Q:
[[  93  125  352  461   93 -123 -280  -74]
 [ -48 -467   78 -226 -169 -206   77 -208]
 [ -85   63   16  291  286 -242 -125  245]
 [ -19 -132  -51   50  153  -20 -175 -148]
 [  17 -487 -257 -120 -344 -405  -69    8]
 [ 160  157   -1 -406  -40 -179    0 -102]
 [-205  193  183  -83   41   65 -169   -3]
 [ 270  283  119 -261    8 -120  492  -16]
 [ -58  293  270   12  -44 -152  376   75]
 [ -15  290  262  173  146  807  -58  129]
 [ 132 -481 -188 -283 -195 -345    9  395]
 [-163   32  128   -8  110  -67  230 -277]]
A: -67

Q:
[[ 285  365 -642 -771   68 -642 -204 -217 -325 -771]
 [-543 -530  -81   -5 -512    6  421 -449  544   -5]
 [ 170  197 -447 -346  -28  155   77 -129   40 -346]
 [-499 -399 -301 -148 -553  -22  487 -503  470 -148]
 [  17  106 -255 -217  -70 -130  120 -133   -5 -217]
 [ 304  244  -84 -184  245 -122 -304  145 -255 -184]
 [ 251  291 -505 -652   88 -585 -291 -150 -358 -652]
 [-229 -220 -145 -185 -238 -279  119 -280  183 -185]
 [-563 -519 -148   -5 -560  116  541 -495  610   -5]
 [ 290  270  -96  -57  205  235 -110  160 -140  -57]
 [-445 -478  186  227 -339  115  278 -214  433  227]
 [ 132  118   62  157  106  367   44  157   27  157]]
A: 157

Q:
[[ -15  636  122 -422 -268 -283   93  469 -142  -51  -14 -233   85 -168
  -238]
 [  29    9  -73  175 -370   13 -305  -18 -352  -60 -212  -82  -36   88
  -272]
 [  81  472 -423 -430   53 -282 -116  485 -316  372  -19 -425 -150  577
   -71]
 [-365  228 -122 -174 -152  -12   51   -6 -686 -286 -435  -47  307 -345
   -68]
 [ -78  648 -454 -272 -378 -112  301  279   54   34 -285 -260 -266  577
  -318]
 [ -86  508 -166  192   98   39  299  211 -202  328 -159   -1  306   76
  -231]
 [  47    8  -35   37   -4   40 -317    6   47   68 -344 -102  -47  -13
  -313]]
A: -47

Q:
[[  -6 -209  715 -461  380  152  356  -73  103]
 [  -1 -196  364 -342  270  257  205 -133  117]
 [ -39   29 -280  170 -321 -203 -340  428  -33]
 [-137  -55  225  -89  181  419  358 -189   92]
 [ -85   83  -73  -33   96  112   47 -102  -38]]
A: 47

Q:
[[ 417 -554 -374 -875  261 -126 -730  509 -471 -375 -604 -445 -512]
 [ -70  564 -375  244  490  437 -631  426  574  544 -606 -288 -495]
 [ 791 -518 -261  848  396 -464 -399  144 -543 -704 -442 -230 -317]
 [-276  304 -353 -586  692  381 -745  167  529  391 -423 -321 -399]
 [-776  858  -51  427   30  505 -184  132  392  726 -245 -131 -164]]
A: -245

Q:
[[ -69   68  -95 -101 -836   16  -24  106]
 [-120  -33 -100   88  346  -36   24 -105]
 [ -67   69  149   50  -54 -283  -30 -524]
 [  82   17 -136  -71 -428 -122  -69  371]
 [  10  -16 -211   40  -28 -150  -49   53]
 [  24   55   -1 -131 -787  -49  -21  495]
 [  -9  -73 -123   92  206 -284   24  494]
 [ -94  -16  -93  -54  339  277   27  -58]
 [  80   17   93   66  336 -343  -16 -195]
 [ -57   25  150   18 -356 -158  -76  198]
 [ -11  -83 -103  -75  237  311  -81  204]]
A: 311
---
((-432, -394, -70, -372), (-242, -198, -489, -492), (-996, 556, -67, -329)) yields -489
((6709, 5988, 8309, 7078, 8540), (4423, 3760, 4445, 4973, 2850)) yields 7078
((179, 46, 99, 251, 244, 216), (66, 195, 160, 11, 31, 41)) yields 244
((80, 52, 86, 53, 58, 58), (47, 65, 1, 54, 59, 59)) yields 58
((137, 773, 68, 413, 621), (446, 943, 659, 783, 861)) yields 413
((729, 345, 531, 863, 828), (144, 356, 510, 155, 208)) yields 863
((-543, 133, 696, 401), (-242, 13, -424, -574), (887, 310, -252, -148)) yields -424
---
[ 765 -729 -888 -509 -789  500 -535]
765, -535

[[ 242  304  401 -427 -410  -88  -72]
 [ 325  314  402 -512 -224 -123  -24]
 [ 107  142  209 -676 -278   51 -101]]
242, -101

[ 122  541 -587 -706]
122, -706

[[-560  471   18 -178 -690 -234]
 [ -23  571 -360  225  415  340]]
-560, 340

[[  21   10  -44  101]
 [-668  217 -143  376]
 [-167 -139 -215  -13]]
21, -13

[[ 437 -260  -57 -374]
 [-547 -124  708  526]]
437, 526
---
 -1   29    6  -25 Answer: -25
217  467  589  955  712 Answer: 712
-33   -5  -31   48   35    2 Answer: 2
99  64  79  50  17 Answer: 17
7846  2291  4076  9888  3208  6644  9024 Answer: 9024
687  238  809  660  954  488 Answer: 488
---
|  375 | -490 |  508 | -327 |   23 |
|  334 |  -70 |  587 | -877 |  342 |
|  384 | -247 |  677 | -449 | -418 |
gives 334

| -353 |  390 | -105 |  398 |
| -382 |  176 |  108 |  696 |
gives -353

| -106 | -251 | -209 |  802 |   96 |
|   54 | -514 | -642 |   98 |   74 |
gives -106

| -383 |  846 | -469 |   90 |   83 |
| -216 | -860 |  415 |  -22 | -359 |
gives -383

| -663 |  193 |  308 | -260 |   32 |  352 |
|  578 | -441 |  196 |  172 | -695 |  379 |
gives -663

| -211 |  689 |  600 | -207 |  282 | -288 | -451 |
| -214 |  659 |  575 | -143 |  285 | -263 | -577 |
gives -211

| -110 | -223 | -574 | -197 |
|   80 |  690 |  162 |    1 |
gives -110

|  419 |  315 | -250 | -658 |
|  306 | -176 |  331 | -406 |
gives 419

| -367 |   45 | -237 | -432 | -423 |  367 |
| -375 | -404 | -213 | -302 | -267 | -806 |
gives -367

|  303 | -330 |  100 |   48 |
|  656 |  334 |   24 | -116 |
gives 303
---
[[51, 33, 69, 7, 63, 55, 69], [54, 58, 75, 31, 93, 75, 58], [35, 9, 7, 13, 63, 62, 38]] result: 55
[114, 52, 63, 201, 45, 112, 105] result: 105
[2, 7, 6, 5, 3] result: 5
[8, 3, 6, 0, 1] result: 3
[80, 65, 12, 8, 69] result: 65
[219, 947, 412, 758, 42, 826, 277] result: 412
[122, 143, 205, 36, 162] result: 143
[142, 81, 999, 665, 738] result: 665
[[398, 466, 465, 461, 471, 471, 468], [203, 487, 473, 449, 524, 517, 490], [806, 422, 453, 444, 433, 483, 477]] result: 468
[6, 1, 5, 7, 7] result: 6
